In the rows, 128 means zero.
The rows of T fall into 3 groups, which share some directions, and each row is roughly a mix of its group's hidden directions.
T (101 x 13):
[[135  90 116 114 144 107  93  83 175 122  93  93 175]
 [145  95 170 107 138 162 129 129  88  66  91 128  97]
 [115 146 190 125 142 106  62 148 124 108 176 127 144]
 [130 134 134 115 124 177  59 179  92 131 140 113  97]
 [142 130 145  88 181 209 101 124 116 128 115 111 128]
 [ 89 109 139 117 128 199 128 105  75 115  89 129 148]
 [126 165 147 120 134 178 174 152  90 165 166 163 115]
 [176 155  98 136 130 119 179 105 168 140  87 174 128]
 [101 153  96  88 128 113 179  94 154 164 148 177 124]
 [124 125 114 119 167 115 136 113 137 165  47 138 175]
 [129 100 115 101  68 142  54 148 110 157 137 134 122]
 [115 158 146 119 121 183 180 144  79 144 145 170 108]
 [120 135  60 122 117 124 109 116 140 167 172 113 186]
 [ 70 156 146 171 111 102 108 153 152  98 158 143  86]
 [126 127 123 132  64 159  89 147 139  90 141 191 131]
 [168  57 148 142 137 118 104 103 127  86  82 115 136]
 [125 156 146 133 156 171 150 159  68 124 146 136  69]
 [119 100  76 139 136 119 203 106  95 117 115 114  92]
 [215 117 117 141 128 153  84 135 127 126  88 118 150]
 [122 193 146 100 129 141 167 137 145 196 135 138 108]
 [176 138 175 118 155 146 171 139 117 117 104 150  67]
 [ 83 109 110 112  96  65 148 124 153 146 175 138  95]
 [136 114  79 147 123 127 209 112 128 133  85 126 100]
 [154 139 165 164 153  78 131 133 117 109 193 112  96]
 [141 118 122 166 126  65 189 131 136 130 143 112  76]
 [126  82 109 141 132  55 149  71 126 157 129 114 128]
 [147 163 132  94 171 168  91  98 103 112 152 162 169]
 [105 146 124  69 123 167  87 121 141 157 109 161 179]
 [139 171 147 132 156 183 117 179 111  92 144 138  85]
 [100 142 150 116 122  72 134 129 153 156 204 138 103]
 [151 108 152 178 150 113 124 142  84  84 154  80  99]
 [118  92 114  86  89 101 132  94 130 173  84 101 163]
 [135 107 111 124  98  82 113 101 195 109  99 125 176]
 [120  79 111 158 140  73 144  59 136 139 139 133 148]
 [167 100 125 158  88  86 129 113 153 169 174  97 148]
 [179  98  79 159 105 104 122 109 141  71 110 151 115]
 [137 141 124 100  74 120 127 173  92 178 154 143  83]
 [114  96 112 157  84  87 174 147 160 149 111 105  85]
 [152 144 144  96 173 199  94 151 110 142 148 121 103]
 [129 138 135 117  93  89 143 151 191 189  97 142 127]
 [111  73 172 128 101 127  83 105 126  89  90  97 139]
 [112 137 157 102 174 152 107 127  69 140 182  96 136]
 [124  93 104 140  84  64  78 124 153 110 105 103 135]
 [ 91  95 103  93  91  74 115 128 143 153 179 129 107]
 [164 141 162 141  88 113 162 138 136 160 191 114  88]
 [187 123 140 172 126  79 164 130 160 168 149 132 108]
 [108  89 110 144 106  79 101  98 153 106  85  95 167]
 [ 99  83 123 122 106 154 103 105  62 182 140 128 136]
 [137 132 139 138 123  90 134 105 175 205  97 116 160]
 [120 151 165 104 142 122  62 125 127 120 197 145 148]
 [132 111 147 137 119  91 119  98 169 188  81 107 168]
 [155 164 123 144 130  59 135 172 171 116 141 106  99]
 [168 168 127 131 152  75 135 169 178 133 153 105 103]
 [124 125 119 141  62 142  90 142 153  84 137 186 142]
 [132 173 166 109 151 151  73 116 135 117 175 162 162]
 [127 145 112 118  82 126 115 114 154 182 196  97 149]
 [102  75  68 119  84 101 162 126 134 139 102 117 101]
 [179 111  87  94 150 145 156 112 102 166 112 120 179]
 [112 174 167 150 121  92 170 146 155 184 120 142 101]
 [131 159 164 137  83 123 142 140 147 152 197 117  81]
 [143 114 147 112 138 169 134 144  82  56 133 139  83]
 [123 151 146 171 100  93 118 134 182 146 183 128  89]
 [106 141  96 144 117 139 122 159 101  74 199 141 102]
 [ 97 158  57 150 128 111 109 136 151 145 182 138 156]
 [ 87 151 138 148  82 165 153 163  70 120 130 160 119]
 [129 153 195 120 165 141  83 154  99 144 155  98 149]
 [205 108 119 126 127 111 165 112 133 186 139 112 150]
 [141 193 151 113 166 153 190 161 148 128 124 122 131]
 [150 180 141 143 180 119 153 157 181  87 127 110 129]
 [163 126 132 140 155 183 100 131  87  93  77 112 159]
 [128 106 173 157 123 100  91 179 115 104  83  87 133]
 [112 122 129 168 129  69 118 114 177 174  90 125 161]
 [214 123  92 148 131 150 130 115 133 118  77 137 138]
 [ 67 106 171 132 123  98 106 165 103 125 157  82 113]
 [ 64 107  98  79 117 137 156 120 109 178 150 111 118]
 [148 172 147 118 158 182 127 175 111 106 148 142  78]
 [ 87 138 135 132  75 173 107 174  73 118 109 131 125]
 [102 109 158 143  92  67 119 164 158 151 161 101  96]
 [148 112 181 102 126 125 147 105 132 174  58 109 144]
 [129 121 130 100 108 125 113  92 154 196 104  94 182]
 [135 158 163 164 136  82 171 143 160 175 110 148  98]
 [124 148 144 132 158 166 156 147  63 150 160 139  77]
 [123 101 117 137 147  83 104 101 165 106  84  73 162]
 [ 96 137  65 153 120 106  87 123 161 138 172 126 166]
 [171 118 133 109 136 171 145 142  86  74 161 136  83]
 [130  68  75 130  90  96 133 136 124 110  73 116 116]
 [152 148 132 119 158 136 113 132 191  59  91 115 138]
 [153 153 121 145 105  79 135 166 146 157 190 154  98]
 [174 139 122 133 168  73 131 126 185 150 170 118 119]
 [112 145 144 118 113  73 125 124 170 149 200 153 108]
 [ 68 115 133  90 155 138 145 133  68 154 148  88 125]
 [172 145 122 122 160  71 120 141 193 142 146  96 126]
 [190 169 170 169 171 149 115 125 120  98 140 131 136]
 [116  85 107 151 110  68  83 107 147 104  98  92 143]
 [154 143  91 106 164 170 157 152  81  90 150 157 106]
 [147 139 138  97 136 171  49 125 122 119 128 146 178]
 [ 97 140 136 156  93 174 140 149  75 112 151 182 114]
 [108 128 178 120 103 144  76 175 150 169 109  97 150]
 [175 129  90  92 134 143 155 111 117 189 137 114 175]
 [178  79 174 174 123  85 144 126 135 110 110 123 101]
 [148 125 180 139 145 115  74 172 106 114  84  98 156]]

One row of each group comes first, with its name. Which group is each row after those in?
[150 162 152  97 182 205 136 144 120 129 138 133 113]
H
[130 119 113 125 142 160 132 153  77  51 153 146  97]
F
[130 118 188 153 140 111 103 177 101 137 127  65 120]
G

[149 167 120 105 110 132 175 133 125 204 168 119 137]
F
[ 99 135  99  74 146 191  91 118 105  92 116 130 145]
F
[177 123  82 137 104 104 144 111 171 114  80 174 130]
G
[110 157 150 106 143 191 186 134  83 125 104 140 118]
H
[140 140 127 178 135 101 151 112 141  48 115 165 114]
G
[149 113 120  86 113 157  95 145 129 207 122  96 147]
G
[177 153 126 125 166  92 101 159 185 133 160 103 109]
H
[151  85 168  84 121 157 116  97 110 125  72  98 147]
F
[157 181  93 122 166 140 175 151 127 156 154 165 103]
F
